In the rows, zero is written as 128.
Rotation paths and how fast each direction turns (deg/step)
Each turn is a multiple of 5 degrees from 10 to 175, or 0.
Each row of a path follows its step; steps can be skipped.
Rotation 1:
step 0: [134 121 129 123 134 121 127 132 137 125 133 124 140 125 128 117 124 133
 127 125 137 123 127 130 138 120 123 127 122 131 127 124 129 123 135 131
 134 121 125 121 121 122 126 134 136 122 130 119 128 128 123 125 122 122
 119 127 134 120]
step 6: [117 122 133 120 135 124 126 116 126 121 126 123 129 129 128 120 122 134
 139 120 117 122 131 136 129 119 125 123 126 134 123 128 128 124 124 128
 131 131 128 132 124 134 139 128 128 124 131 126 126 122 133 129 135 128
 123 137 132 127]
step 7: [128 129 133 119 141 138 134 133 132 125 131 127 141 120 134 134 124 130
 125 124 127 135 136 133 130 129 127 125 125 132 125 123 125 116 132 132
 130 120 134 128 122 132 132 126 129 123 124 135 123 125 133 123 128 137
 125 142 127 127]
step 12: [124 120 122 126 131 127 122 134 134 128 133 126 120 131 124 127 139 131
 128 121 121 133 133 133 132 134 130 117 121 131 135 127 131 124 134 127
 121 122 127 126 129 127 132 129 128 130 144 124 138 119 135 131 125 135
 132 136 124 122]
step 15: [130 118 128 128 130 135 133 125 130 127 135 135 126 126 132 130 133 127
 131 121 125 140 128 119 142 131 138 130 135 121 130 128 120 122 127 132
 126 129 127 132 125 136 128 121 127 118 124 135 121 117 129 129 125 131
 127 121 130 139]
step 19: [121 116 132 127 129 128 131 129 129 134 127 126 132 129 122 126 127 119
 125 136 129 131 125 138 136 131 123 129 122 131 126 129 135 132 123 127
 124 116 127 128 121 131 123 126 143 129 136 116 126 126 123 126 134 125
 139 133 120 125]
step 20: [136 120 130 123 119 122 122 132 133 117 126 126 129 132 135 127 134 129
 126 134 119 134 128 131 140 137 126 127 125 131 136 127 128 124 129 126
 129 129 129 121 128 138 132 132 137 123 125 115 133 128 123 126 138 135
 127 124 124 131]
step 22: [126 123 122 125 117 128 123 124 136 128 115 130 127 123 126 127 130 120
 126 129 133 126 128 119 126 134 126 122 120 113 126 133 115 130 131 127
 117 124 129 130 129 130 127 117 125 127 126 129 126 121 125 122 130 130
 125 118 123 126]
step 24: [111 134 133 135 128 129 126 132 129 127 129 123 128 121 120 131 130 118
 125 125 124 128 133 129 120 120 129 131 132 123 123 130 119 132 125 132
 115 133 123 132 128 135 134 136 130 124 127 119 125 124 126 139 128 130
 136 131 127 126]
step 25: [124 130 134 127 136 131 128 125 136 129 131 127 142 132 120 128 124 119
 129 118 128 130 121 124 127 125 130 129 120 128 136 134 123 124 122 134
 125 131 129 122 119 134 135 134 133 123 127 121 141 127 126 126 134 119
 125 126 129 119]
[125 130 130 129 132 130 127 127 128 127 127 129 129 128 127 128 131 128
 130 126 128 127 130 124 128 127 129 126 129 130 127 129 127 128 125 126
 128 128 127 129 129 128 129 126 128 126 127 129 127 129 128 129 128 129
 127 127 128 128] : 40
[128 126 126 128 129 129 129 131 125 126 129 127 128 129 128 129 129 131
 130 130 128 128 126 126 129 129 127 129 127 127 128 128 128 128 128 131
 129 128 128 131 128 127 129 128 129 129 131 130 126 127 131 128 130 130
 127 129 131 127] : 10
[128 127 128 131 128 127 128 128 129 125 127 132 128 129 128 129 130 128
 128 128 128 126 130 127 128 127 127 129 126 126 129 127 129 129 131 127
 126 126 126 125 130 127 127 130 128 128 129 127 126 128 128 126 128 129
 128 127 128 126] : 35
